Rotation paths and how fast each direction turns (degrees per step):
Each turn is a multiple of 5 degrees from 10 to 175, or 0.
Each row of a path follows its step; steps can be skipped.
Path 1:
step 4: [ 3.54 -0.97  4.60  0.81 -2.19  3.83  1.48 -2.29  1.26  0.76 -0.39  3.05
  2.38 -2.45  0.39 -0.43  0.79  1.46 -0.46 -0.10  0.21 -1.78 -1.79 -0.26
 -0.65  0.07 -1.74 -0.21  3.07  0.16 -0.23  1.68  1.08 -0.22 -1.17  0.57
  1.10 -0.82 -2.50  1.07  0.04  0.16 -1.48 -1.04 -3.38 -2.79 -2.32  0.84
  0.94  0.94  1.81  1.81  1.04 -2.16 -2.61  3.43  1.60  0.20  1.83  1.09
 -1.23 -1.88]
step 6: [-1.74  0.61  1.31 -0.56  1.49  0.93  1.49 -1.33  1.01 -1.76  1.39 -2.15
  1.34 -1.63 -0.82 -1.73 -1.15  0.08 -0.28  0.28 -2.07  0.61 -2.73 -0.53
  3.34 -1.00  2.17 -3.39 -1.27  0.29  0.97  1.28  2.05  1.12  3.09  1.66
 -2.97 -0.81 -0.77 -2.50  1.47  1.37 -2.42 -2.29 -0.08 -3.40 -0.13  0.92
 -0.50 -1.74 -0.98 -2.81  1.26  2.58  2.24  0.80 -3.30  3.22 -0.36  3.16
 -0.06 -1.44]
step 7: [-2.82  0.65  0.48  1.99  0.81  2.49 -4.17  0.45 -0.60 -3.14  0.56  0.43
  2.00  2.87 -0.54 -0.90 -0.94  0.80 -0.94  2.58 -3.00 -0.07 -2.29 -1.28
 -3.40 -2.03  2.10 -2.68 -1.12  0.35 -0.05 -3.76  2.73  0.72  2.58 -0.50
 -0.34 -2.19 -3.33  1.64  0.38 -1.45 -1.18  1.53 -1.27  0.74 -2.90  0.55
 -0.81  1.81 -0.58  0.34 -0.12 -2.00 -1.35  1.65  0.05 -1.51  1.84  0.46
 -0.05 -1.54]
step 8: [-1.30  1.73 -1.01  3.55  1.50  2.11  3.50  3.06  0.88  1.84 -3.71  0.69
  1.74  2.61 -1.56 -1.43 -0.27  1.18  2.16  0.82 -1.38  0.68 -1.91 -4.09
 -2.30  0.54 -0.60 -2.70  0.68 -1.70 -1.66  2.19  1.99 -0.66 -1.00 -1.53
  1.15  1.91  1.24 -0.17 -0.58  0.19 -0.05 -1.24  2.44  1.89 -1.17  2.08
 -0.31  2.48  0.57 -0.72  1.08  2.87  0.71 -2.17 -0.91 -1.24  1.83 -1.32
 -2.45  0.01]
step 11: [-3.37  3.89  0.82 -3.66  1.33 -2.06 -0.87  1.80 -0.67 -1.34 -1.27 -1.35
  3.20 -2.61 -0.43  1.04  2.65  0.82 -2.52 -0.72 -1.17 -1.32  0.77 -3.67
 -2.19 -1.52 -1.22  0.30  1.50 -1.25 -1.81  2.05 -2.48 -3.52 -2.17 -1.25
 -1.17  2.08  1.88 -0.10 -1.69  2.56 -0.70  1.92 -1.58  0.82  1.94  1.60
 -0.25  2.72  0.05  0.61  0.67 -2.20  0.25 -0.29  0.05 -1.11  0.77  1.58
  0.36  1.27]
step 15: [-3.79 -0.85  2.35 -1.88  0.69 -2.66  0.51 -2.49  4.15  2.31 -0.43  1.52
  1.40  2.55 -0.94  1.53 -1.53 -1.62  0.98 -1.68 -0.20  1.13 -1.10  2.89
  1.27  1.65 -3.24  1.81  0.81 -1.39  2.11  0.42  1.07 -0.59 -0.11 -1.61
 -2.40 -2.82 -1.22  0.74  0.60 -0.73 -1.61  1.15 -1.55 -1.82  0.48 -0.45
  2.18  2.96  0.81 -1.45  0.34  3.45 -0.70  1.21  0.83  0.79  1.10 -0.71
 -0.77  3.92]
step 20: [-0.73  0.89  2.71  0.64  0.09  2.25 -0.94 -0.50 -0.24  1.84  1.06 -1.98
  1.65 -0.04 -1.87 -4.48  3.31 -0.53 -0.99  0.81 -4.06 -1.65  1.22  0.47
  0.18 -1.34 -3.77 -0.69  2.78 -0.37  1.58  0.58  0.57 -1.91  0.95  0.01
  5.44  0.51 -1.44 -2.09  0.86 -3.18 -1.40 -1.14  0.62 -0.95  0.15 -0.07
 -1.87 -1.08  0.21  1.37  1.92 -0.30 -1.00 -2.48  0.36 -0.48  0.69  1.56
  1.68 -2.95]
step 25: [-2.43 -1.79 -0.82 -0.79 -1.45  0.70 -1.77 -1.68  0.36 -2.00 -2.13 -1.04
 -0.67  0.83 -1.93  0.70  1.89  1.05 -1.17  0.10  1.49  1.85  2.62 -2.08
  2.87 -0.78  3.29  0.09 -0.84  0.25  0.26 -1.04 -1.89  0.17  2.64 -1.18
 -0.02 -1.39 -0.31  0.93 -5.38  2.18 -1.38 -0.49 -2.45 -0.60 -0.07  0.65
 -3.45  2.00 -2.65  0.13 -3.19  2.66 -2.43  0.18 -2.69 -1.82 -0.76  0.49
 -1.79 -1.95]
step 27: [-2.58  0.44 -4.85 -1.13 -0.87  1.23  1.02 -0.65  2.30 -0.14 -0.24  1.98
  1.98 -2.29 -0.16 -0.54 -0.40  0.69 -0.82 -0.25  0.62 -0.23  0.02  1.15
  0.60 -4.18 -2.11  1.90 -0.94 -1.52  0.52 -0.11 -0.61  1.59 -2.52 -3.34
 -1.26  4.61  1.57 -3.03 -0.81 -0.44 -0.85 -1.18  0.26  2.43  2.45 -2.55
  1.06  2.71  0.31 -2.22 -0.64 -0.79 -3.16 -3.10  0.53  0.27 -1.37  0.42
 -0.60  1.70]
Speeds:
[ 0.61  0.51 -0.60 -1.04  0.03 -0.69  0.17  0.74  0.29  0.34 -0.44  0.32
  0.24 -0.86  0.51 -0.10  0.76  0.47  0.50 -0.35 -0.74  0.72 -0.54  0.27
 -0.32 -0.24  0.10  0.17  0.52 -0.69 -0.28 -0.61  0.79 -0.28  0.02 -0.22
  0.05  0.42 -0.19  0.57 -0.06 -0.58  0.07  0.09  0.51 -0.36  0.31 -0.13
 -0.68 -0.23 -0.08 -0.08  0.09  0.30 -0.31 -0.59  0.26 -0.12  0.55  0.14
 -0.41  0.30] -> 115
[ 0.70 -0.12  0.69 -0.07 -0.12  0.44 -0.26 -0.17 -0.08  0.30 -0.15  0.12
  0.38  0.34  0.37  0.43 -0.29  0.27  0.42  0.37  0.45 -0.21 -0.41 -0.26
 -0.76 -0.04  0.17  0.38 -0.41  0.51  0.62 -0.56  0.15 -0.79  0.52 -0.45
 -0.43  0.45 -0.19  0.39 -1.19  0.05  0.86 -0.33 -0.31  0.09  0.01  0.02
 -0.52  0.13 -0.31  0.80  0.07  0.17  0.21  0.15  0.48 -0.67 -0.30  0.77
  0.14 -1.10] -> 120
[ 0.21  0.76 -0.03 -0.37 -0.27  0.37  0.09  0.07  0.04  0.26  0.01 -1.20
 -0.77 -0.13 -0.19  0.34  0.48  0.02  0.13  0.24 -0.19  0.23  0.78 -0.66
 -0.06  0.36  0.38  0.16  0.52  0.60 -0.01  0.39  0.88  0.31  0.16 -0.45
  0.64  0.16 -0.53 -0.31 -0.46  0.21 -0.03  0.24 -0.32  0.52 -0.28  0.64
  0.35  0.59  0.41  0.74  0.66 -0.34  0.70 -0.69  0.17 -0.17  0.65 -0.39
  0.54  0.34] -> 120
[ 0.52 -0.27  0.11 -0.63  0.11 -0.29  0.41 -0.06  0.20  0.88 -0.14  0.25
  0.16  0.25 -0.59  0.11 -0.59  0.48 -1.38  0.45  0.29 -0.23  0.39  0.22
  0.31  0.36  0.41 -0.36  0.24  0.14 -0.41  0.20 -0.01 -0.36 -0.61 -0.91
 -0.23 -0.01 -0.57 -0.33  0.93  0.16  0.38  0.74  0.06  0.56 -0.11 -0.08
 -0.64  0.28 -0.96 -0.03  0.21  0.39  0.24  0.07 -0.38 -0.49  0.19  0.08
 -0.75 -0.03] -> 110
[ 0.10 -0.27 -0.32  0.80 -0.31  0.08 -0.17 -0.23  1.22  0.62 -0.31 -0.08
 -0.15 -0.43  0.86 -0.07 -0.32  0.30 -0.60 -0.59 -0.69  0.35 -0.53  0.16
  0.42  0.83  0.65  0.37 -0.32  0.32 -0.35 -0.20 -0.35 -0.44  0.65  0.38
 -0.41 -0.50 -0.36  0.27  0.02 -0.15 -0.18  0.60 -0.88 -0.59 -0.45  0.36
  0.18  0.55  0.63 -0.59  0.17  0.22  0.52 -0.04 -0.19  0.11  0.12  0.12
  0.13 -0.38] -> 40
[ 0.38 -0.07  0.89 -0.07  0.48 -0.26 -0.68  0.17 -0.41 -0.04 -0.09 -0.20
 -0.16 -0.34  0.30 -0.45 -0.44  0.18  0.98 -0.37 -0.50 -0.41  0.29 -0.24
  0.07 -0.53  0.41 -0.05 -0.10  0.48 -1.13  0.29 -0.43  0.31  0.71 -0.83
 -0.48 -0.69 -0.47 -0.12 -0.44 -0.07 -0.66  0.44 -0.33  0.72  0.47  0.41
 -0.27 -0.40  0.13 -0.08 -0.50 -0.08 -0.65  0.66 -0.23 -0.31  0.22  0.05
 -0.41  0.54] -> 100
[-0.42 -0.08 -0.37 -0.35  0.04 -0.20 -0.28 -0.25  0.24  0.01  0.74 -0.28
 -0.60  0.30 -0.11  0.75 -0.78 -0.28  0.95 -0.42 -0.48 -0.17  0.28 -0.32
  0.61  0.31  0.26 -0.11  0.52  1.00 -0.93  0.01  0.51 -0.46  0.04 -0.09
  0.12  0.12  0.29  0.27  0.33  0.22 -0.02 -0.34  0.49 -0.71 -0.32 -1.28
 -0.63 -0.03 -0.40  0.19  0.05 -0.03 -0.21  0.05 -0.16  0.76  0.03  0.27
  0.09 -0.77] -> 110
Path 2:
step 0: [-1.27  2.35 -0.95 -1.45 -0.16 -0.18 -2.08 -1.41  1.58 -0.06  2.44  1.40
 -1.07  1.32 -0.10 -2.15  0.96  0.72  2.20  0.23  1.44  1.69  0.31  1.99
 -1.59 -2.08  2.41 -0.93  1.75 -0.39 -1.35 -0.54 -1.05  0.21 -3.21  2.64
  1.76 -0.30 -2.26  0.05 -2.65  0.51  0.78  1.14  1.89 -1.03  1.29 -1.82
  0.70  0.10 -2.05 -1.01  1.15 -0.85  1.12 -2.45 -0.17 -2.49 -2.75 -2.26
 -0.66  5.21]
step 1: [ 0.85 -0.99  2.24  4.13  1.00 -1.51  0.52  0.04 -1.12 -1.08 -1.96 -0.37
  0.71  2.04  2.43  1.30  3.63  0.91  0.45  0.44  0.10  0.85 -1.52  3.52
  0.15 -0.95 -2.34  0.85 -0.13 -1.69 -0.69 -0.24 -1.76  0.42 -0.52 -1.13
 -1.08 -1.49 -0.50  0.48 -2.00  1.77 -2.21 -2.06  3.76 -3.06  1.91 -1.81
  0.20 -1.15  0.64  0.03  1.06 -0.87  1.86 -3.19 -0.93 -0.03  0.52  3.98
 -1.56  1.11]
step 3: [-1.45  2.64  0.31 -1.71  1.14 -0.11 -0.54 -2.95 -0.66  1.69 -2.27  1.88
 -1.00  1.07 -1.85 -0.30 -0.55  1.67 -0.62 -1.11  1.77 -1.26  0.08 -1.45
 -0.26  2.95  1.30 -2.24 -2.70 -1.47 -2.22  2.57  1.07  3.32 -0.69 -1.79
  1.06 -2.31  1.62 -1.21 -0.64  2.17  3.28  3.00  1.40 -1.59 -1.84 -2.31
 -0.56  0.66 -0.58 -2.91  0.54  0.58  2.12 -0.44  1.85  1.16  1.07  1.15
  1.05  1.44]
step 9: [ 2.24  0.31 -0.34 -1.86  0.79 -0.33 -0.31  0.37  0.83 -0.23  1.85  1.11
 -2.09  1.32 -0.88  1.73  1.12  0.27 -0.04 -1.68  1.01 -0.16  1.98  0.00
 -2.66  0.87 -0.29  0.09  1.72 -1.89 -1.59 -0.77 -1.29  2.33  1.86  3.68
  2.49 -2.07  1.44  0.41 -0.86  1.61 -0.59 -0.47  0.78 -2.40  0.00 -0.56
  1.65  3.32  1.13 -1.22  4.18 -5.62  1.04 -0.09 -1.86  0.60  2.24 -0.79
  0.66  1.78]
step 12: [ 1.86  2.66  0.10  0.21  0.76 -0.71 -1.73  0.24  1.25 -0.96  1.89  0.31
 -0.45  0.00  0.00 -0.79 -1.57 -1.78  1.45 -0.89 -0.12 -1.36  3.26 -1.36
 -1.44 -1.46  1.14 -0.33  1.19  1.72  2.34  0.14  1.09  2.98  1.94 -0.65
  0.15 -1.93 -0.86 -3.12  1.34  2.98  2.43  3.22  2.31  1.46  2.18 -5.50
 -0.98  2.22  0.90 -1.86 -1.17  1.12  0.26 -1.22 -0.91 -0.20  0.10  1.27
  1.76  0.15]
step 13: [ 0.32  0.41  2.87 -0.19  1.11 -1.68 -2.87  0.95  1.53  0.77 -3.25 -1.75
 -3.13 -0.01 -3.75 -0.59  2.70 -1.34 -0.54  0.95  0.94  2.41 -0.58 -0.39
 -2.98  0.18  1.16  3.84  1.41 -2.49  0.50  0.49 -1.91 -0.06 -1.86 -2.95
 -0.63 -1.84  0.80 -2.51  0.68  0.92 -0.64  1.66 -0.46 -2.73 -1.78 -2.38
 -0.21 -0.01 -1.04  0.37  1.27 -0.56  0.93  0.25  1.08 -2.42  0.28 -0.02
  1.53  2.40]
step 21: [-0.13  2.65 -1.26 -2.72  0.52  1.54 -2.06 -1.68 -1.44 -0.49  3.55  0.13
 -1.68  0.74 -2.62 -1.46  0.03 -2.80  0.33 -0.17 -0.83 -1.62  1.80 -1.06
 -0.84  0.02  1.18 -1.16 -2.99 -2.39  0.10 -1.20 -0.07  0.36 -1.52  0.80
 -0.47 -0.80 -2.08 -3.31  1.15  1.05  0.48 -0.16 -0.03 -0.71  0.44 -0.76
  2.57  2.01  3.05 -1.39 -1.99 -0.05  0.14  4.60  2.73 -1.55  1.67 -0.18
 -0.11  2.79]
step 22: [-2.05 -0.86  3.70 -0.01  1.67  0.51 -0.37 -0.29  1.67  0.04 -2.83  0.47
  2.02  1.42 -0.79 -0.04 -0.66 -1.28 -2.48  1.70 -0.35  0.19  3.52  0.59
 -2.20  2.11  0.13  0.86  2.07 -0.79  0.69 -1.67  2.58 -0.19 -0.24  1.18
 -0.29 -1.25  0.20 -3.38 -2.49  0.51  0.39 -1.65  3.39 -0.86  2.16 -2.09
  1.50  1.32  0.74 -0.53  1.18  1.64  2.67 -1.62 -0.59 -0.65  0.65 -2.26
  1.31  4.06]
step 26: [ 0.35  1.13  2.99 -1.24 -1.36 -2.76 -1.86  1.60 -2.80  2.35 -0.20 -0.31
  2.63  3.30 -0.63  0.61  2.66 -0.80 -1.85  2.14 -0.01  1.02  1.35  3.74
 -4.02 -2.21 -1.36  0.52  0.66 -1.90  1.24  0.31 -2.31  1.74  0.69  0.44
  0.33  0.12 -1.35 -0.33 -3.15  0.68 -0.75 -0.83 -0.07  0.27  0.64  0.05
 -0.29 -1.72 -0.18 -3.33  0.61 -0.31 -2.95 -1.47  2.86  0.34 -0.15 -0.88
 -0.80 -0.51]
Speeds:
[ 0.16  0.53 -0.01  0.09  0.37 -0.59 -0.23  0.18  0.20 -0.32  0.24  0.41
 -0.86  0.53 -0.36  0.24 -0.12  0.32  0.69 -0.07  0.35  0.21 -0.46  0.41
  0.26  0.03  0.05 -0.31  0.06 -0.17  0.13 -0.62  0.28 -0.47 -0.55 -0.26
  0.33  0.51  0.05 -0.24  0.50 -0.07 -0.21  0.15  0.74  0.04 -0.02  0.11
 -0.52 -1.38 -0.21  0.05 -0.07  0.10 -0.92 -0.95  0.26  0.73  0.41  0.45
  1.20  0.21] -> 25
[-0.13  0.70 -0.31  0.35  0.17  0.13 -0.79 -0.15  0.29 -0.34  0.16 -0.03
 -0.32 -0.22  0.10 -0.85  0.04 -0.61  0.74  0.27 -0.12  0.13 -0.03  0.11
  0.29 -0.04  0.73 -0.04  0.28  0.78  0.00 -0.95 -0.51 -0.18  0.03 -0.10
 -0.33  0.01 -0.30  0.76  0.16 -0.45 -0.07 -0.32 -0.49  1.12 -0.20  0.51
 -0.68  0.19  0.09 -0.80 -0.49 -0.24  0.61  0.47 -0.66 -0.11 -0.62 -0.28
  0.34  0.70] -> 175
[-0.72 -0.38  0.58 -0.46 -0.30  0.15  0.31  0.04  0.54 -0.37  1.17 -0.09
  0.09 -0.09 -0.51  0.31  0.04  0.05 -1.04  0.40 -0.19 -0.61  0.40  0.46
  0.57 -0.35 -0.08 -0.14  0.35 -0.20  0.39 -0.53 -0.17 -0.25 -0.07  0.46
  0.13 -0.52 -0.11 -0.13 -0.52 -0.29 -0.06  0.26 -0.51  0.14 -0.16 -0.48
  0.25 -0.22 -0.17 -0.40 -0.71 -0.74  0.23 -0.12 -1.08  0.37  0.34  0.84
  0.59 -0.65] -> 145
[-0.02  0.31  0.71 -0.44 -0.34  0.60  0.03  0.10  0.16  0.26 -0.13  0.46
 -0.53 -0.31 -0.38 -0.61 -0.59  0.44  0.05 -0.28  0.59 -0.13 -0.31 -0.49
  0.36  0.50  0.58  0.08 -0.47 -1.04 -0.66  0.03 -0.30 -0.60 -0.04 -0.04
 -0.45  0.75  0.11 -0.18  0.30 -0.09  0.15  0.04 -0.70 -0.02 -0.60 -0.31
  0.46  0.07  0.29  0.26  0.82 -0.63 -0.15  0.79  0.23 -0.20 -0.91  0.90
  0.40 -0.02] -> 100
[ 0.51  0.17 -0.14 -0.51 -0.29  0.20  0.23 -0.27 -0.36  0.12 -0.60 -0.11
 -0.02  1.02  0.06 -0.59 -0.11 -0.17 -0.90  0.10  0.26  0.67 -0.45  0.48
  0.57  0.17  0.18  1.15  0.06 -0.03 -0.35 -0.24 -0.24 -0.02  1.12 -0.14
  1.18 -0.72  0.17 -0.18  0.02  0.08  0.67 -0.13 -0.46  0.63  0.05  0.29
 -0.23 -0.37 -0.45  0.06 -0.31  0.51 -0.30  0.10  0.21  0.07 -0.28 -0.05
  0.37 -0.77] -> 35
